In the data rows, the value 128 means zero.
Here are some points, one per row:
Array([ 73, 164,  59, 176,  83, 101, 149, 127, 112, 128, 148,  89, 113, 148,
       159,  93,  66, 107, 121, 134, 148, 176, 159, 135])
Array([167,  91, 205, 164, 133, 135, 152, 149, 137,  65, 121, 167, 111,  98,
       175, 110, 116, 100, 117, 170, 101, 194, 123, 120])
Array([ 88, 131, 144, 148,  81, 164, 155, 161, 170, 148, 189, 119, 118, 170,
       150, 152, 181, 165, 145,  88, 164, 122, 134,  98])
Array([183, 147,  86, 131, 118, 116, 122, 143,  98, 160, 119,  75,  74, 139,
       157, 157, 128, 152, 158, 125, 138, 178, 155, 113])
Array([124, 124, 113, 137, 115, 145, 137, 126, 121, 108,  93, 122, 132, 152,
       104, 142, 154,  67, 143, 225, 191, 117, 135, 116])
Array([119, 174, 120, 109, 208,  99, 169, 147,  94, 162, 147, 150,  87, 177,
       129, 105,  96, 118, 130, 126, 132,  98, 174, 120])
Array([107, 180,  90, 126, 145, 157, 115, 131, 103, 122,  93, 130, 130,  87,
       131, 139, 115, 112, 202, 158, 137, 109, 173, 141])
Array([ 72, 139, 114,  76,  90,  70, 173, 102, 159, 135, 117, 180, 120,  80,
       126,  99, 121,  95, 104, 120, 148, 130,  59, 153])
Array([ 63, 178, 151, 125, 157, 123,  60, 143, 152, 150, 120,  79, 126, 126,
       133, 134, 123, 137, 121, 160, 105, 208, 115, 125])
Array([154, 113,  80, 214, 105, 207, 137,  72, 121, 104, 115, 146, 112, 121,
       125,  98, 121, 113, 126, 110, 138, 138, 127, 134])
Array([111,  49, 116, 123, 178,  93, 174, 114, 117, 180, 110, 130,  77, 139,
       183,  93, 138, 138, 101, 142, 161, 128, 132, 140])
Array([118, 127, 101, 117,  68, 145, 177, 145, 113, 149, 127,  77, 148,  89,
        94, 133, 156, 132, 157,  66,  77, 123, 151, 175])
Array([193, 117, 141, 178, 100, 130, 140, 166, 236, 173, 107,  85, 104, 136,
       136, 145,  57, 108,  86, 156, 144,  85,  67, 135])
Array([108,  87, 113, 129, 137, 147, 127, 117, 148, 103, 104, 133, 165, 152,
       155, 165, 164, 118, 194, 136,  76,  96,  60, 102])
Array([176, 112, 122, 104, 147, 150, 109,  96, 159, 140, 173, 112, 123, 107,
       137,  95, 184, 119, 187, 120, 111, 192, 119, 161])
Array([142,  88, 180,  93, 137,  87, 165, 127,  78, 101, 143, 124, 107, 168,
        98, 134, 135, 134, 120, 103, 145, 123, 121, 142])
Array([114, 101,  89, 132, 149, 136, 102, 175, 173, 105, 153, 123, 121, 143,
        87, 102, 137,  45,  98, 105, 118, 122, 191, 113])
Array([124, 169, 148, 160, 166, 137, 137, 120, 150, 108, 121, 159,  95, 140,
       119, 133, 154, 160, 123, 142,  57,  78, 156, 100])
Array([118, 126, 150, 157, 173, 111, 165, 123, 154, 104, 112, 153, 192,  85,
        93, 155, 120, 112, 154,  83, 170, 150, 156, 146])
Array([143, 163, 140, 110, 108, 141, 114, 131,  90, 144,  91, 122, 121,  97,
       165, 113, 171, 191, 129,  62, 190,  76, 140,  97])
Array([144, 184, 153, 102,  96, 128, 185,  98, 132, 101,  90,  92, 148, 138,
        62, 105, 134, 128,  90, 130, 105, 110, 108, 165])
Array([ 90,  89, 125, 105,  88, 114,  65, 182, 158, 184,  95, 168, 157, 147,
       113, 132, 104, 109, 132, 130, 152, 150, 197, 128])
Array([ 96, 146, 174, 100, 110, 119, 163, 186,  98, 129, 134,  86, 199, 128,
       150, 139, 129,  94, 122, 138,  80, 135, 121, 115])
Array([101, 140, 136, 159, 155, 167,  83, 138, 136, 149, 125,  99, 117, 177,
       131,  67, 182, 118, 118, 125, 117,  84, 119, 192])
Array([108, 118, 129, 161, 140,  63, 145,  63, 145, 158, 107, 122, 182, 122,
       131, 173, 220, 183,  96, 170, 115, 129, 138, 122])
Array([175,  95, 129, 115, 138,  70, 114, 100, 143,  93, 131,  18, 193, 127,
       126, 113,  97, 162, 109, 102, 162, 111, 135,  77])
Array([153, 120, 106, 125, 152, 154,  78, 134, 153,  57, 138, 140, 130,  91,
       122, 112, 107, 167,  81, 167, 130,  93, 190, 128])
Array([109, 126,  94, 126, 155, 158, 158, 128, 105, 186, 150, 137, 159,  61,
       140, 182, 130, 119,  92, 110, 106, 114,  99, 100])
Array([118, 147, 162, 111,  71, 134, 133, 107,  99, 122, 159, 148, 163, 109,
       134, 164, 102, 168, 109, 124, 102, 153, 125,  55])
Array([159,  83, 140, 117, 112,  95, 111, 122, 100, 119, 161, 155, 151, 142,
       175,  94, 146,  91,  99, 150,  73,  94, 187, 151])
Array([128, 140, 141, 136, 118, 176, 122, 131, 145, 143,  85, 182,  89, 124,
       143,  77, 128, 140,  45,  94, 104, 155, 115,  93])
Array([130,  98, 116,  95, 136, 150, 166, 178, 147, 151, 124, 141,  79, 104,
       133, 179, 120, 171, 140, 197, 137, 103, 152, 161])
Array([ 65, 140, 184, 128, 136, 130, 104, 169, 137,  94, 127, 105, 109, 119,
       118, 141, 158, 150, 131, 110, 205, 151, 116, 116])
Array([136, 115,  81, 140, 169, 134, 160, 139,  90, 126, 112,  99, 144, 132,
       128, 133, 162, 102,  91, 152, 126, 129, 111,  76])
Array([176, 122, 122, 123, 124, 171, 151, 199,  90, 171, 167, 167, 185, 115,
       135,  41, 127, 144, 153, 194, 162, 142, 110, 145])
Array([152, 137, 167, 114, 112, 119, 115, 137, 148, 149,  80, 109,  89, 132,
       125, 147, 127,  84, 163, 128,  50, 113, 158, 101])
Array([144, 140,  98, 108, 129, 102, 120, 144, 121, 108, 141, 149, 125, 164,
        83, 108, 132, 104, 154,  85, 135, 123,  56,  65])
Array([132, 119,  84, 133, 174, 121, 137, 136, 172, 116, 215, 132, 112,  81,
        77, 151,  77, 193, 158, 138,  94, 112, 112, 135])
Array([ 93, 172,  86, 135, 132, 133, 104, 137,  87,  68, 150, 112, 124, 115,
       140, 152, 131, 113,  63, 135, 145,  99, 101, 147])
Array([193, 146, 141, 162, 162, 138, 117, 101, 126, 114, 112, 142, 136, 117,
       178, 110, 115, 110, 165, 156, 160, 133, 132, 113])
Array([114,  82, 129, 134, 122, 103,  72, 129, 147, 162, 165, 121, 124,  79,
       147, 104, 127, 141, 151, 112, 102,  82,  76,  94])
Array([ 78,  89, 146, 169,  71, 124, 105,  89,  92, 115, 173, 135, 114, 110,
       149, 147,  94, 129, 159, 139, 108,  89, 111, 150])
Array([151, 188, 121,  89, 133, 172, 108,  64, 152, 185, 182, 157, 134, 186,
       137, 153, 123,  92,  91, 146, 139, 173, 135, 125])
Array([ 84, 106, 100, 136, 140, 123, 161, 110, 141, 128,  73, 150,  99, 176,
       120,  85,  71, 154, 165, 122,  86, 170, 148,  87])
Array([140,  97, 137, 108, 121, 138, 100,  97, 102, 147, 106, 110,  93,  59,
        66,  76, 160, 141, 119, 172, 121, 180, 150, 122])
Array([136, 122, 130, 126, 128,  81, 141, 106, 118,  99, 178, 101,  66,  96,
       161, 164, 152, 101, 149, 123, 120, 149,  98, 144])
Array([142, 158, 186, 193, 121, 105, 105, 110,  85, 138, 159, 120, 156, 188,
        74,  96, 100, 178, 146, 135, 126, 107, 102, 165])
Array([131,  77, 119,  82, 145, 185,  84, 157,  65,  96,  93, 131, 111, 177,
        88, 188, 117, 148, 104,  98, 108, 171,  72, 167])
Array([133, 137, 173,  77,  67, 138, 155,  99, 160,  79, 159, 161, 132, 176,
        96, 132, 162, 145, 127, 109, 185, 107, 153, 119])
Array([132,  94, 177, 182, 152, 138, 135, 103,  90, 174, 138, 141, 146,  98,
        70, 209,  97,  94, 114,  76, 160, 125, 131, 129])
Array([137, 151, 126, 129, 138, 105, 147, 168, 159,  61, 105, 154, 187, 149,
       183, 139, 138, 172, 132,  61, 134, 164, 133, 208])
Array([143, 101,  86,  70, 123, 153, 106,  67, 145, 126,  83, 125, 147, 173,
       170, 151,  69, 129, 139, 141, 138, 118, 138, 154])
Array([174, 172,  78, 145,  77,  24,  76, 162, 113, 131,  98, 211, 127, 143,
        99, 152, 151, 136, 129, 109, 126, 119,  95, 154])
Array([119, 182, 173,  66, 168, 149, 108, 109, 129, 147,  94, 117, 107, 105,
       153, 100,  86,  74, 161, 103, 148,  82, 141, 144])
These points spread out most along one direction. How many in every 100 of the points above lie lower along it than each point below? Answers are rounded to whole numbers. More than half of the points above lie lower than the first one.
Array([124, 124, 113, 137, 115, 145, 137, 126, 121, 108,  93, 122, 132, 152,
       104, 142, 154,  67, 143, 225, 191, 117, 135, 116]) 85
Array([101, 140, 136, 159, 155, 167,  83, 138, 136, 149, 125,  99, 117, 177,
       131,  67, 182, 118, 118, 125, 117,  84, 119, 192]) 56
Array([132, 119,  84, 133, 174, 121, 137, 136, 172, 116, 215, 132, 112,  81,
        77, 151,  77, 193, 158, 138,  94, 112, 112, 135]) 46
Array([ 63, 178, 151, 125, 157, 123,  60, 143, 152, 150, 120,  79, 126, 126,
       133, 134, 123, 137, 121, 160, 105, 208, 115, 125]) 52
Array([ 65, 140, 184, 128, 136, 130, 104, 169, 137,  94, 127, 105, 109, 119,
       118, 141, 158, 150, 131, 110, 205, 151, 116, 116]) 19
Array([193, 117, 141, 178, 100, 130, 140, 166, 236, 173, 107,  85, 104, 136,
       136, 145,  57, 108,  86, 156, 144,  85,  67, 135]) 63
Array([136, 122, 130, 126, 128,  81, 141, 106, 118,  99, 178, 101,  66,  96,
       161, 164, 152, 101, 149, 123, 120, 149,  98, 144]) 41
Array([114, 101,  89, 132, 149, 136, 102, 175, 173, 105, 153, 123, 121, 143,
        87, 102, 137,  45,  98, 105, 118, 122, 191, 113]) 91
Array([159,  83, 140, 117, 112,  95, 111, 122, 100, 119, 161, 155, 151, 142,
       175,  94, 146,  91,  99, 150,  73,  94, 187, 151]) 59
Array([ 78,  89, 146, 169,  71, 124, 105,  89,  92, 115, 173, 135, 114, 110,
       149, 147,  94, 129, 159, 139, 108,  89, 111, 150]) 37
